Rotation paths and how fast each direction turns (deg/step):
Each turn is a multiple of 5 degrees from 10 to 175, or 0.
Each row of a path follows its step; steps can be skipped.
Rotation 1:
step 1: [ -8  -4   8  -8   0  16  -1 -11  -2  11  -2   2  11   1   0  23  -6  10
 -12   6   4  -6  -5  -2  -1  -5  -5  -6   2   6   3  -6   4  -7   5  11
  13  -3   3   3   1   3  -2 -12   0   0   8   4   9 -10   3   1   1  11
  19   1   5   6]
step 2: [ -8  -2   2  12  -6   4 -14  -9   0  -7   2  -6   7 -10   0   0  -6   5
  -1 -17   8  -4   5   4  -6  12  -4   7  -1   4  -2   5 -13   3  -2  -4
   7  12   7  -3  -1  -1   6   9  -1   8  -1   9   7 -13  -2 -15   4  -3
   9 -10  21  -1]
step 3: [-12   3  -2  -5  14 -10  -2  -1   1   5  -4  -2   2 -10   3  12   9   3
  -4   6  -7  11  14   5  -9   6  -4   1 -10   1 -15 -13  -5   7   6  -7
   4   5   8   9  -6   3  -9   4  -8   1 -11   3   8  16  -6  -4  -4   7
  11   8   8  -7]
step 4: [ -3   7   7   9  -2   6 -11 -13 -20  -3  -4   6   4  -5  -9   0 -19   1
 -11   2   0   5  -2   6 -11  -3   0  -3  -5  -7   8  -7   6  -2   6  10
  -6 -11  -8   8   3   6  -5   6   2  -2  -6   5   2   8   1   5 -11  -7
  18  -7   6  -3]
step 5: [-12  -2   3   7  -7   7   1 -14   6  -9  13   1 -14  -1  -2  -3   0   2
 -20  -1  10   2  10   9   3   4   1  10  -5   3  -5   0  -4  -4   3   0
  18  -4   1  10   9  -2  -9  -1  -2  11   1   3  -6   1  12 -14  -1   6
   9   0  -5  13]
step 6: [ -1   6   7  -4  10   5   5  -9   7  -2   0   3   6  -1  -2   5  -1   6
   2  -6   9  -4   7   7   3  -1  -2  10   2   5  -8  -8 -11  22  13  12
  -2  -2   5  11  -4  -3  -4  -5  -3  -9  -5  -7  14 -12  -7   9  11   2
  19   3   5   8]
step 7: [-10  10   3   8  -4   5 -11  -1   2   9  -3  -9  -2  -4   8  26  -8  -5
  -9   8   6   1   1   0 -12  -2  -4  -9   5  -6  -1   4   2   4   3   6
  13  -2   4  -5  -9   6   8 -10   4   5  -5   6  -5  -2  -4  -6   4   2
  17 -10  16  -3]
step 8: [ -9  -3   2   0   9   3 -12 -15   2   3  -3  -2  -1  -6   2  -4   2  12
 -14 -12   3  -1  -3   3  -2  10 -11  -1   0   6   0  -9  -8 -17  -6   1
  11  15   5   3  -3  -5  -8   4 -11   3   4   5  13   5  -5  -4  -9 -12
  10   0  12  -1]
step 9: [ -1  -7   1   5   4  -8 -14  -4   2  -4  -8   6  -2  -9 -12   6  -6   5
  -2  -3   3   6   4  -4 -11   4   6  11  -2   4 -16  -8  -6  13   7  -3
  -2  -5   6  10   6   2  -6  17  13  -3 -11  10   2  11  12  -4   6   1
  14   2   5  -5]
step 10: [ -3  11  11   3   7   4  -3 -18 -11  -3   9   7  -8  -7   4   3   2  -3
   1  16 -14   0   3  15   0  -4  -1   5 -11 -12  -2  -7   7   7   3   7
  10  -8  -4   4  -3   6  -4   4  -6   6  -5   2 -11   0  -4  -2  -7  -3
  20   1   5   9]
step 11: [-10   7  10  -3   0   8  -7  -6  -4  -7  -3  -7   1   8  -3  -5  -8   1
 -27  -3   9   3  -1   6   5   5  -4  -2   8   4  10   2 -11   5  -6  12
  13  -6   1  13   9  -4  -2  -4   1   6  -6  -3   8   4   3   7   9  10
   8  -3   5  14]
step 12: [ -6  -1  -4   9  -6  10   0  -7  10   0  -4   3  -7  -9  -2   8   3   3
   0 -11   7  -4   6   3  -6   7 -12   5   3   9 -19  -6  -7  14   6   9
  11   6   8  11 -18   7  -2  -9  -1  -9   0  -2  -6  -7   6   0   3  -2
   6 -15   3   3]
[ 0 -1  0 -2  0  0  3  0  0 -2  2  4  2 -4  2  1  3 -2  3 -1 -1  3  4 -3
  2  3  1  6  5 -2 -2  1 -2  3  3  1 -1  2  3  1 -2  2  0  0  2 -2 -2 -1
  1  4  0  1  2 -2  1  0 -3 -4] -> 115
[ 1 -2  0 -2  2 -4 -3  0  0  2 -1  0  1  0  1  1  0  3  2  3 -4 -2 -2 -4
  1  0  2  3  4  1  0 -3  0 -2 -1 -1  1  4 -1 -2  3  2 -2  2  4  3  4  2
  0 -3  0 -1  1  1  2 -1  7 -3] -> 55
[ 0  0  3  4 -1 -1  2 -3  0  2  1  5  0  2  1 -3  1 -4 -1  3 -3 -3 -2  1
  1 -3  1  2  0  3  0  3  0  3  0 -4  1 -4 -6 -1  1 -1 -4 -1  1  2 -1  0
  5  2  5  0  1 -2  3  1 -2  1] -> 70
